In the rows, zero is written as 128.
A state moves one step at a time under one of 8 hidden systems, and each row is a state written as 20 numbers. Each run below is a few steps of one system.
K347, seq 1 (8 x 20):
[[124 164 105 120 100 113 122 125 138 167 132  60 106 153  91 140 151 161
  106 135]
 [ 90 110 151 123 118 109 126 184 107 106  71 127 104 120 138 115 136 145
  132 161]
 [130 124 153 151 128 146 158  88 102 113 125 137  86 116 174 170 169 140
  150 118]
 [162 128  97 162 114 113 101 103 144 141  99 160  78 125  89 123 118 119
  145 110]
 [170 118 127  79 127 128 135 157 129 136 135 182 123  95 105 125 133 164
  106 142]
 [119 127 122 134 131 144 147 125 127 156 132  72 108  91 117 124 184 146
   91 108]
 [113 158 108 144 148 120 107 146 113  86  85 113  99 156 104 122 166 141
  131 151]
 [128 118 146 103  87 115 144 119  96 121 126 142  78 139 133 157 111 178
  154 148]]
K182, seq 2 (8 x 20):
[[128 109 126 155 136 104 127 102 106  97 115 172 109 147 123 147  85 119
  174 122]
 [159  81 129 131 120 126 146 106 132 158 144 173 121  82 125 126  94 124
  130  96]
 [148 127 105 122 159 157 115 130 157 130 153 134 161 101 116  79 138  98
   99 119]
 [122 166 111  96 136 129 125 129 133 125 171  93 164 165 113 128 120 136
  116 143]
 [ 82 112 154 119  86 125 136 135 110 138 132  84 127 142 158 129  97 135
  138 138]
 [115 119 157 155 130 152 130 118 122 105 104 143 118 127 189 131 146  97
  148 131]
 [160 147 114 156 141 116 117 100 155 144 114 165 131 152 128 152 117 102
  145 114]
 [142 104 126 103 119 100 130 153 142 162 131 162 152 119 106 121  81 133
  117 124]]
K347, seq 3, 8 rows:
[[147  87 121 141 144 144 126  98 123 104 143 168 126 102 130 101  96  99
  141 105]
 [168 139 101 114 134 150 117  98 151 135 174 137 146 127 111 106 118 116
  119 120]
 [120 137 114 101 114 131 112 156 150 148 143  95 160 138 111  93 115 125
  101 142]
 [ 85 138 153 119 132 135 139 151 122 117 129  93 158 142 167 125 145 123
  118 146]
 [102 137 140 160 123 122 125 108 123 124 115 109 129 164 159 148 120 105
  152 121]
 [137 110 133 136 116 108 122 124 134 132 118 174 138 141 140 131  81 107
  153 126]
 [151 106 129 122 134 132 143 121 147 157 152 154 156 101 135 128 109 112
  119 104]
 [130 143 103 137 159 128 121 130 147 136 141 110 166 126 111 107 137 104
  103 111]]
K750, seq 4 (8 x 20):
[[186 152 131  80 141 156 153 116 135 133 169 171 131 105 135 154 177 166
  105 139]
 [122 129  95 136  89 133  99 137 158 170 120  71 109 112  96  76 141 121
   93 115]
 [107 144 143 110 131 133 127 160 100  78  93 126  98 133 147 130 174 154
  129 175]
 [128 138 138 127  87 106 154 108 122 184 139  92 104 138 126 176 136 165
  129 114]
 [136  91 126 155 104 116 115 140 130 130  71 159  73  92 118 111 129 122
  138 119]
 [175 154 123 112 149 139 148 120 131 134 137 167 115 112 122 160 182 156
  114 131]
 [141 128  92 122 100 125 107 144 154 166 121  99 108 114  76  98 130 143
  103 124]
 [114 122 135 109 123 140 134 156  98  91 113 123  93 107 128 115 167 163
  120 156]]
K182, seq 5, 8 rows:
[[177 171 119 108 160 144 109 129 182 139 143 179 190 160 146 142 134 103
  115 142]
 [106 135 131 104 110  88 133 163 155 193 139  98 184 157 117 146  84 136
  103 120]
 [ 59 100 165 126 148 122 146 174 109 101 114 114 169 120 176 111 118 110
  123 138]
 [104 142 133 184 179 125 143  83 116 104 129 121 144 160 158 174 141  91
  152  98]
 [140  98 117 149 112  93 117 104 128 143 133 165 132 153 107 129  36 106
  162 107]
 [147  80 151  96 129 147 156 136 132 142 165 176 165  75 156 113  95 114
  118 115]
 [126 144 110 146 165 160 123 114 165 142 164  93 191 122 141 106 152  77
   98 100]
 [102 156 117 112 123 109 108 128 124 114 161 104 179 203 120 133  66 118
  139 153]]
K238, seq 6 (8 x 20):
[[120 166 117 168 154 155 105 126 156 115 102 103 137 137 154 113 187  77
  118 125]
 [122 171 136 105 110 103 109 153 140 131 112 131 151 196 139 153 106 133
  141 171]
 [ 94  88 170 123 106 103 162 160 118 165 115 128 152 104 171 149 100 131
  127 116]
 [120 123 122 175 199 121 139 123 126  94 102 147 142 107 126 140 159  98
  132  95]
 [139 163  94 123 140  96 110 109 130 131 152 123 147 190  80 152  88 134
  141 130]
 [102  75 142 105  89 108 137 152 118 156 140 113 143 101 121  97  58 136
  119 121]
 [113 104 132 161 179 168 136 113 112  81 138 127 136  87 151  96 157  86
  125 105]
 [133 187  86 154 134 124  85  96 145 119 131  94 131 201 108 134 129 105
  139 134]]
K219, seq 7 (8 x 20):
[[112  92 140 122 141 131 123 135 117  89 141 157 164 130 141  91  61  93
  142 133]
 [107 146 140 140 164 134 145 106 127 120 165 113 188 165 164 158 120  97
  134 118]
 [123 124 109 165 138 110  94 118 156 134 119 137 161 159 120 108  73  71
  141 110]
 [133 127 143 104 157 114 135 156 149 129 137 175 203 146 152 137  88 105
  129 136]
 [ 85 131 133 152 158 113 133 144 146 146 125  90 195 145 145 128 113  83
  114 103]
 [108 122 112 144 178 106 109 147 126  87 117 146 173 156 113 104  83  85
  141 130]
 [104 127 141 123 156  95 147 133 122 133 151 133 192 165 135 162  72 114
  140 119]
 [103  98 132 164 154 120 131 123 142 137 141 120 182 121 140 104  81  67
  135  88]]
K687, seq 8:
[[ 96 124  96 169 160 134 120  92 113 103 164  69 142 140  92  98 106  92
  128  89]
 [112  97 128 128 120 137 118 100  92  68 154 139 119 149 129 105  59 112
  166 139]
 [131 106 157 123 111 160 146  91 131 138 175 143 164 126 185 131  93  98
  145 114]
 [149 135 126 163 138 140  97 119 176 135 102 162 161 142 166 108 115  59
  142 122]
 [132 157 124 110 147  97 112 154 147 128 120 164 184 185 128 145  85 115
  137 152]
 [ 80 108 149 130 121  95 138 163 137 166 116  98 181 136 142 132  88 112
  120 115]
 [ 77 120 139 158 180 125 127 156 121  83 102 117 167 128 155 113 143  85
  126 127]
 [112 129 123 157 182  99 142 106 106  97 138 142 155 165 115 165  96 113
  155 108]]
K675, seq 9, 8 rows:
[[159 157 106 137 164 131 126 100 121 100 128 149 108 143 105 151 168 140
  135 126]
 [130 111 122 124  78  98 128 131 119 160 115 118  84 125  96 133 102 162
  137 127]
 [120  99 148 102 140 151 147 157 104  97 129 141 120  77 141 100 150 148
  113 137]
 [162 156 107 159 147 148 123  92 138 125 127 128  88 119 122 133 186 118
  125 112]
 [141 122 116 125  87 100  98 137 129 137  93 150  81 146  93 126  99 153
  146 145]
 [121 107 164  89 120 139 162 163 111 126 125 143 123  90 160 132 159 164
  115 143]
 [133 140 107 173 159 149 122 114 135 115 104 108  96  99 119 116 200 110
  115 101]
 [151 142 102 132 117  97 100 119 115 114 103 165  77 162  87 145 108 155
  153 143]]
K750, seq 10:
[[145 155 124 135  96 179  97 113 142 107 107 119  80 138 162  98 185 113
  132 161]
 [146 168 142  90  75 129 123 147 150 174 117 125 114 155 153 154 146 160
  121 166]
 [116  97 155 126  91 121 141 172 134 179  83 124 111  81 147 120 146 139
  108 122]
 [130 148 129 162 163 121 145 140 131 127  79 128 104 106 127 160 203 136
  118 115]
 [149 152  97 126 124  83 119 140 136 157 104 138 106 146  65 152 132 169
  124 126]
 [136  86 125  98 114 115 146 151  97 127 129 143  88  75  90 107 124 177
  114 130]
 [137 130 110 150 139 159 139  94 112 118 137  94  72  93 114 126 194 141
  115 106]
 [157 165  99 130  99 128  90 113 136 128 107 126  72 165  96 122 145 151
  142 153]]
K420, seq 11 (8 x 20):
[[ 48 172 121 102 137 139 109 168 102  77 142  19 160 187 124  91 144 139
  106 177]
 [ 75 137 155 137  72 132 152  67  71 120 170  46  90 186 166 171 108 155
  167 136]
 [133  57 164 167  89 112 164  75 102 144 130 176  85 103 162 160  59 120
  186  87]
 [180  89 133 141 183 125 146 126 161 140 131 230 172  78 134 132 103  85
  124  88]
 [156 165  77 134 184 118  83 159 194 146 114 143 190 140  79  93 137  87
   88 119]
 [ 76 165 107  99 128 103  99 186 129 121 124  53 164 176  93 101 116 142
  104 168]
 [ 51 125 160 128 103 131 157 117  79 117 156  34 128 155 163 146 128 149
  139 136]
 [115  95 147 176 118 127 150  58  89 107 143 131  94 134 157 163  96 115
  183  95]]
K238, seq 12, 8 rows:
[[160 144 121 176 115 120  93 155 204 196  38 157 117 102 145 113 176  80
  113 113]
 [164 173 142  61 170 124 140 167 145 114 141 200 190 154 146 171 150 152
  113 177]
 [ 87 127 143 117 120  94 173 154 115 190 128  58 141 107 114 171 158 174
   94 104]
 [106 102 121 144 174  96 133 162  75  60  78 160  89 109  92 121 139 146
  139 138]
 [149 132 123 137 121 126 148  51  92 115 181 123  97 157 118 173 106 153
  163 112]
 [154  87 106 145  84 118 106 122 152 173 107 142  90  89  94  86  91 119
  125 100]
 [174 123 125  92 152 179 125 122 139  94 168 172 145  98 143  92 147 119
  112 140]
 [127 170 108 125 119 148 119 119 148 160 144  56 127 139 124 125 180 135
   98 129]]
K219, seq 13 (8 x 20):
[[129 113  89  94 156 127  88 143 103  40 154 161 140 152  69  59  60 126
  139 164]
 [ 85 124 174  97  92 124 172 104 101 145 195  89 170 175 183 176  77 149
  146 132]
 [107  92 129 199 129 166 106  86 141 112 119 114 126 101 176  73 114  40
  146  93]
 [178 187 111 120 181 134 104 114 162  97 137 195 176 188 135 161 133 109
  136 155]
 [116 129 142 130  81  81 121 153 177 219 107 110 177 155 133 147  70 112
  119 111]
 [ 99  88 153 132 182 142 135 185 128  92 100 155 174  73 162  83 137  82
  108 125]
 [ 93 185 104 151 197  96 128 123 113  88 132  87 167 193 103 167 151 125
  132 128]
 [112  83 118 144 104  66 116 126 119 148 116 148 134 150  88 123  14 118
  158 109]]
K687, seq 14, 8 rows:
[[110 152  94 135 103  78  86 164 168 176  95  84 148 169  75 112  93 125
  110 133]
 [ 58 125 153  94 125 120 135 187  89  91 121  78 143 139 145 109 130 150
  116 169]
 [ 82 126 148 176 154 135 166  96  96 111 124  83 117 127 166 170 171 120
  143 102]
 [153  90 125 163 148 112 135 103 109  92  97 200  88 110 118 141 106 118
  167 111]
 [175 103 124  89 136 130 147 124 143 159 176 180 166  91 114 131  94 134
  111 109]
 [134 139  96 138 126 145  91 134 175 162 134  90 155 118 107  70 130  86
   98 115]
 [105 167 112 112 132 135  95 136 112  84 129 100 137 189 115 108 123 131
  136 172]
 [ 85 114 163 131  88 112 154 117  97 139 135  94 121 155 165 170  99 145
  158 132]]
K420, seq 15:
[[ 95 112 176 114 119 120 158 143 117 140 139 126 170 139 185 157 107 128
  137 136]
 [116 128 130 190 152 125 133  94 137 131 108 127 135 139 154 154 131  82
  150  94]
 [142 130 111 134 151  80 121 137 129 128 110 175 143 153  84 150  85 133
  145 125]
 [106 108 125 115 145 100 149 163 137 166 142 106 170 107 102 123 113 135
   95 106]
 [ 92 127 117 154 171 139 124 121 110  84 139  84 142 131 121  97 135 100
  123 117]
 [135 147 108 118 117 117 122  88 110 118 171 115 127 176 106 142  89 140
  150 133]
 [113  79 138 128  89 109 142 129 127 174 141 118 134 111 130 118  64 124
  131 104]
 [116 106 140 146 170 144 135 128 127  99 140 151 172 112 160 110 117  81
  131 112]]
K675, seq 16, 8 rows:
[[ 69  67 171 123 123 131 180 150 105 158 153  72 168  79 164 121 106 125
  110  94]
 [144 128  91 173 209 161 117  78 138  73 161 139 160 123 115  95 132  62
  130  90]
 [173 154  98 113  78 102 102  84 153 173 166 148 136 194  95 161  45 135
  153 133]
 [ 84  84 166  67  82 131 141 194 132 164 152  99 186  97 161  81  78 135
   96 145]
 [112 166 118 158 202 188 120 106 146  79 156  89 183 130 168 104 197  65
  103 116]
 [137 173  91 174 101  89  81  71 146 141 123 120 120 234 102 158  65 100
  175 129]
 [ 86  70 192  74  74  94 162 184 108 157 139 142 180 128 181 137  32 147
  141 151]
 [109 121 139 153 207 178 158 126 150 119 158 100 207  69 180 110 187  63
   82  81]]

Which system made each of these runs?
seq 17 (2 x 20):
[[170 131 137 128  97  97 119 150 168 186  76 194 119 129 133 153 115 135
  136 139]
 [111 122 140 126 162 117 138 198 144 138  75 142 155  87 145 125 176 132
   94 131]]
  K420
seq 18, 2 rows:
[[ 91 111 111 143 163 118 123 160  90  77  96 104  97 107  88  98 150 143
  120 134]
 [135 153 118 120 128 120 147  88  90 111 159 101  91 158 108 171 141 175
  144 129]]
  K750
seq 19:
[[188 174  75 155 173 124 107  99 208 192 144 130 184 141  92 147 151  89
   94  82]
 [130 127 104  78 120 104  87 210 176 164 118 142 194 134  75  62  76 119
   88 155]]
  K219
seq 20:
[[ 89 151 108 133 124  87 121 149 123 145 123  69 141 170  87 135 109 144
  118 128]
 [ 89  76 153 124 121 109 139 148  85  98 122 139 127 121 140 115  70 133
  149 137]]
  K238
seq 21:
[[144 109 133 131 134 156 108 146 119  76  91 178  89  94 145  88 157 118
  138 156]
 [172 165 119 111 139 126 151  96 133 152 167 137 138 148 115 181 151 162
  124 120]]
  K687
seq 22, 2 rows:
[[129 109 151 143  88  91 146 104 125 178 117 142 113 144 147 178  81 137
  159 110]
 [155  97 133 144 152 154 146 120 147 142 125 167 139  61 155 110 151  91
  114  93]]
  K219
seq 23 (2 x 20):
[[143 158  70 116 148 124 119 128 127 139 154  81 113 119  39 108 165 162
   87 118]
 [114 116 126  74  84 135 119 147  77  89 146 108  85 126 101  90 113 181
  128 177]]
  K238
seq 24 (2 x 20):
[[193 102 122 116 150 162 109 136 176 121 131 224 157  75 145  79 124  81
  114 122]
 [119 198 121 100 154 126 127 162 163 162 142  81 193 168 131 152 180 137
   84 143]]
  K219
seq 25:
[[ 60 116 131  93  69 132 120 156  93 130 156  19 119 145 119  80 100 157
  116 152]
 [ 86 129 178 141 112 178 138 110  87  65 114 109  86 138 221 135 181 126
  156 167]]
  K182
seq 26, 2 rows:
[[156  71 118 145 141 129 135  94 108 101 141 187  99  84 100 104  81 118
  150  99]
 [176 118 111  97 133 162 126 104 150 141 198 149 161 108 119  98 108 114
  112 117]]
  K687
seq 27 (2 x 20):
[[140 161  96 154  95 121  95 117 180 202 120  79 132 147 104 112 130 107
  104 110]
 [112 118 150  97 128 118 118 195 114  88  82 160 120 122 141 106 133 147
  123 178]]
  K750
seq 28, 2 rows:
[[112 160 128 180 123 129 103 117 157 137  84  99 122 160 161 133 160  85
  137 123]
 [148 135 130 120 126  88 117 146 136 126  99 192 133 163 123 159  89 137
  155 151]]
  K182
seq 29 (2 x 20):
[[135 163  91 115 155 128  75 144 169 112 142 138 193 178 109  89  80  79
  119 149]
 [ 81 150 138 102  94 105 117 159 147 164 146  67 192 189 138 128  79 124
  118 148]]
  K420
seq 30 (2 x 20):
[[111 149 156 117  91 149 113 146 123 110  92 125 102 156 186 130 158 137
  142 178]
 [130 129 161 125  87 113 153 130 145 193 111 130 122 126 165 176 136 144
  125 123]]
  K750
seq 31 (2 x 20):
[[170 161 131  88  69 176 129  52 111 125 208 115  86 164 152 156 134 166
  149 160]
 [143  95 139 136  29 164  96 119 165 174 110 123  82 102 168  70 107 100
  134 135]]
  K750
seq 32 (2 x 20):
[[133 136 144 111  14 124 106 123 170 230 135  81 120 150 153 120  86 132
  124 136]
 [105 153 158 114 114 162 104 190 142 102  65 125 124 128 200  99 195 116
  113 190]]
  K687
seq 33, 2 rows:
[[162 109 164 119  54 147 120 115 167 186 121 166 124 119 196 123 102 106
  147 137]
 [139 154 143 142 155 171 124 149 166 133  94 135 147 103 186 120 215  89
   99 135]]
  K219
seq 34:
[[ 77 103 156 149 172 107 146 165 105  94  90 138 153 121 158 138 130 114
  136 121]
 [123 119 117 174 175 107 147  88 113 113 131 139 135 140 114 160 116 106
  154  87]]
  K182
seq 35, 2 rows:
[[174 102 112 149 158 125 142 111 140 143 120 181 108  70 105 129 140 118
  123  88]
 [156 138  80 110 159 133 111 130 145 125 154 130 143 114  64  91 126 129
   99 118]]
  K182
seq 36, 2 rows:
[[ 89 132 121 116 111 111 152 116 101 159 166  35 127 138 105 148 136 169
  107 110]
 [ 91  77 136 159 120 139 141  96  77  82 138 105  88 107 130 105  93 113
  160 110]]
  K420
seq 37, 2 rows:
[[133 134 116 143 163 176 110 140 133  80 110 129 113  91 140  79 198  97
  109 136]
 [133 185 107 112 122  97 114 130 127 125 113 117 107 193  94 166 135 168
  137 161]]
  K219
seq 38:
[[156  98  97 116  79 138  90 163 164 172  97 131  89  74  81  51 130 130
   96 124]
 [152 142 141  72 140 196 135 124 113  70 174 149 126 109 167 108 183 144
  112 170]]
  K238
seq 39:
[[ 84 125 129 212 148  97 138  78  91 107  91  99  86 156 128 173 134 110
  176  91]
 [195 101 107 145 147 103 130  88 130 135 134 225 113 115  92 149  79 120
  162  95]]
  K219
seq 40 (2 x 20):
[[165 160 126  62 123 112 134 152 130 137 155 166 147 159 107 154 112 177
  121 167]
 [ 85  90 157 135  82 130 145 147 126 179 121  66 123  91 159 107 125 126
  110 113]]
  K219
seq 41, 2 rows:
[[ 89 153 130 231 165 111 114  95 119  92  44 114  90 168 163 169 172  76
  174 108]
 [184 115 125 114 109  75 126 110 112 125 113 242  95 165 102 179  49 160
  187 140]]
  K347
seq 42:
[[188 144 119 151  96 184 115 102 202 202 115 125 103  76 166 102 207  88
   95 105]
 [185 207  82 103 128 122  67 152 159 108  84 166  95 181  78 123 173 155
  124 189]]
  K687
